500 stands for zero in the data rows.
Some points, one per row:
[636 466 654 482 483 500 624 586 660 473 535 535 485 346 696 380 559 506 513 400 517 635 739 582 283 528]
[653 506 490 428 478 534 527 567 575 500 538 463 495 346 623 402 644 544 561 366 594 667 809 529 334 533]
[642 616 474 532 446 604 567 546 500 543 518 461 520 383 524 538 634 608 617 369 606 601 830 495 514 540]
[536 698 445 592 383 625 588 591 440 488 491 452 567 355 454 702 615 647 601 415 630 474 778 519 613 571]
[435 725 461 543 400 498 545 579 468 539 474 524 576 442 482 685 496 576 544 510 554 446 656 566 599 618]
[364 716 389 588 410 434 404 533 457 563 518 528 556 550 487 631 388 534 535 571 468 443 470 615 645 635]
[388 638 373 526 460 363 365 464 516 470 575 497 487 620 542 454 446 475 440 634 417 419 399 594 543 572]
[410 439 448 510 435 479 494 557 410 502 638 458 499 709 644 401 593 539 535 653 556 437 465 423 444 515]
[468 387 438 521 505 554 502 496 408 431 590 413 477 616 578 445 615 568 539 553 603 459 469 331 491 412]
[334 667 466 533 502 630 631 446 505 473 564 423 561 505 683 554 445 520 574 623 492 384 562 546 640 547]
[311 800 454 495 523 618 569 424 513 509 436 464 612 426 543 717 306 564 613 561 505 430 524 611 752 604]
[326 796 359 440 655 516 506 421 447 587 421 519 590 804 385 568 131 451 594 600 455 573 513 608 720 629]
[370 632 423 460 635 427 454 498 462 584 404 537 519 908 300 564 174 455 585 553 492 591 494 574 591 672]
[419 512 749 486 623 467 675 610 582 356 383 581 569 810 470 407 450 445 472 589 585 558 548 542 281 593]
[469 389 840 548 530 450 685 614 689 277 455 570 512 600 504 355 668 445 406 537 556 517 472 397 198 520]
[536 394 662 652 536 474 530 562 734 272 526 537 509 404 475 456 482 467 347 415 431 537 385 613 416 373]
[626 341 461 598 490 477 449 456 695 370 605 484 495 258 451 516 459 480 360 373 377 579 364 608 585 328]
[748 341 374 382 446 458 437 527 622 435 529 484 456 233 523 480 477 480 399 288 530 724 662 599 435 465]
[781 300 337 321 432 480 452 482 527 466 480 494 405 232 445 529 472 500 386 341 626 681 687 609 444 533]
[769 424 346 520 312 542 290 507 541 343 436 376 437 203 318 691 711 569 301 403 597 545 627 681 467 480]
12 more points follow, each with its number after it:
[700 483 348 630 330 505 230 492 463 323 444 380 486 237 189 747 724 630 363 456 562 475 408 672 531 409] 0
[660 345 302 721 276 459 129 450 471 426 507 343 418 219 169 748 683 605 463 389 515 484 223 595 598 348] 1
[546 222 267 712 308 446 174 468 414 535 519 336 390 304 254 759 625 599 559 402 512 467 161 455 658 328] 2
[530 114 274 600 287 487 222 490 322 588 546 295 355 344 382 736 744 600 566 438 532 435 214 261 563 376] 3
[464 154 360 580 362 511 346 495 331 676 530 341 381 388 479 644 675 568 620 478 530 423 237 214 570 459] 4
[411 262 303 588 369 522 341 353 347 704 538 375 347 398 450 613 609 481 606 518 431 374 211 265 736 526] 5
[409 426 261 469 508 442 342 211 463 626 503 389 354 472 486 470 530 348 501 615 300 357 195 363 636 578] 6
[398 391 251 336 664 345 440 218 446 613 455 478 326 626 387 368 475 351 532 636 331 356 101 266 427 532] 7
[521 190 329 343 745 364 538 230 436 553 425 492 307 717 229 304 460 357 532 513 429 471 158 104 344 369] 8
[505 206 443 381 743 378 663 220 478 507 408 565 344 594 206 291 475 365 574 441 457 490 162  35 398 340] 9
[457 277 598 378 677 415 740 336 541 480 322 581 452 318 270 425 451 470 584 343 527 457 241 116 439 337] 10
[417 300 555 326 653 397 669 409 519 531 346 686 483 304 254 483 309 481 472 326 441 459 202 216 560 328] 11
Which two of these numbered points are nearest to each point below by angle, seen from the average point of the first points? Their numbers follow each, nearest first.
[717 140 203 545 310 464 402 577 427 287 718 393 585  87 217 713 571 723 334 373 589 644 502 600 731 307] > 1 0
[324 941 289 534 741 433 567 392 515 574 578 547 570 999 764 343 132 329 635 733 375 475 693 734 501 654] > 7 6
[318 492 394 313 377 510 480 441 418 512 620 481 478 285 498 854 320 701 434 547 486 366 208 558 959 617] > 5 2
[765 436 967 463 676 467 535 704 503 421 493 723 468 539 876   0 854 195 293 527 332 421 783 228   0 345] > 9 8
[518 379 353 376 430 502 405 421 348 520 586 480 346 291 243 600 640 740 507 329 545 391 195  90 859 318] > 3 5
[731 448 541 541 320 511 598 518 785 257 601 479 514  66 416 538 713 561 261 409 471 617 773 640 506 527] > 0 1
[712 574 642 519 402 515 647 555 806 356 527 513 471 296 527 477 720 536 407 412 536 646 910 612 404 622] > 0 1
Now 12 new points, numbered from 0 again:
[444 406 371 325 535 396 513 394 509 618 411 651 457 343 209 583 161 520 539 269 467 526 289 355 694 450] 0
[480 382 391 302 472 371 614 433 564 605 443 616 421 344 423 516 248 516 552 292 534 550 474 444 596 496] 1
[515 450 450 276 439 358 683 516 580 499 507 593 380 405 477 414 475 511 594 363 645 552 608 286 340 608] 2
[543 530 426 390 446 427 693 513 566 460 509 523 441 335 437 550 573 640 658 397 624 535 621 286 407 552] 3
[472 621 341 574 434 476 589 412 566 373 539 460 495 304 294 712 553 664 601 453 508 464 438 385 698 446] 4
[383 623 245 564 370 503 506 374 522 448 541 445 565 334 306 860 468 639 502 483 567 485 451 572 940 565] 5
[371 450 244 433 381 466 466 418 382 535 542 480 544 408 236 860 254 647 469 467 635 523 329 607 984 581] 6
[400 439 272 468 384 416 488 543 393 484 571 495 516 532 286 810 331 619 432 536 665 482 339 544 738 577] 7
[366 540 345 527 320 446 438 624 408 416 629 473 537 527 408 752 472 672 406 649 674 423 374 566 584 616] 8
[347 574 306 605 317 442 295 641 400 375 689 452 558 521 492 689 561 616 385 698 650 441 312 496 580 535] 9
[352 633 204 701 332 504 115 532 377 398 736 391 563 616 563 715 489 516 349 772 570 399 285 658 725 566] 10
[353 707 187 656 341 586   1 472 351 418 678 363 588 692 580 755 389 470 253 811 463 428 306 844 909 586] 11
The same question for these:
[743 488 652 197 612 569 506 460 512 620 436 472 506 407 892 212 507 461 396 463 188 475 666 850 289 337] > 1 2
[693 409 791 505 606 536 398 544 464 727 511 659 484 740 629   0 583 134 420 459 402 649 672 388  72 558] > 2 1
[747 411 900 450 677 430 590 700 495 432 530 724 460 678 831   0 734 219 368 555 445 517 813 189   0 407] > 2 3
[388 534 547 545 485 529 538 675 361 743 702 533 601 692 787 438 438 563 656 550 536 481 642 476 535 572] > 10 9
[397 894 767 413 798 548 762 515 637 395 348 613 631 893 767 216 391 370 513 679 529 576 800 675 259 587] > 2 3
[407 641 392 629 441 603   8 503 298 427 595 360 578 843 602 670 442 442 237 854 459 450 272 876 797 571] > 11 10
[342 556 206 357 426 478 399 348 376 576 652 407 493 605 408 836 165 595 475 665 511 453 286 740 955 753] > 6 7
